In the data rows, zero lies at 7.5, halfway between 7 and 8.
Here are some points, each followed by its number:
array([8, 8, 8, 8, 8, 8, 8, 8]) 0
array([11,  8, 10, 10,  8,  9, 10,  9]) 1
array([8, 8, 8, 8, 8, 8, 8, 9]) 2
array([10,  9, 11, 12, 10,  9, 10, 12]) 3
array([11,  8, 10,  9, 10,  9,  8,  9]) 4
array([ 8,  8,  8,  8,  8, 11,  8,  8]) 5
array([ 8,  8,  8, 11, 13,  9, 10,  9]) 6
array([10,  8,  9,  8,  8,  8,  8,  8]) 7
array([14, 10, 14, 15, 13, 14, 15, 15]) 8
array([12, 11, 12, 12, 10, 15,  9, 12]) 9
array([10,  8, 11, 11, 11,  9, 12,  9]) 10
array([ 8, 11,  8,  8,  8,  8,  8,  8]) 11
array([8, 8, 8, 8, 8, 8, 9, 8]) 12
array([8, 8, 8, 8, 8, 8, 8, 8]) 13
array([ 8,  8,  8, 10, 12,  8, 13, 11]) 14
New points follow, each followed by the numbers of its three nearest points above by angle, nearest first.
array([ 9,  8,  8,  9,  9,  8, 12, 10]) 12 14 10
array([ 8,  8,  9, 10, 13,  9, 10,  9]) 6 14 10
array([12,  9, 12,  8,  8,  9,  9,  9]) 7 1 4
array([11,  8,  9,  8,  8, 11,  8,  9]) 9 4 7
array([ 9,  8, 10, 10,  8, 11, 12,  8]) 12 10 8
array([10,  8,  8, 10,  9, 10,  9,  8]) 8 9 1
array([12,  9, 12, 10,  8,  9,  9,  8]) 7 1 4
array([ 9,  8,  9,  8,  8, 10,  9,  8]) 9 8 5
array([ 8,  8,  8,  9, 11,  8,  8, 10]) 6 14 2
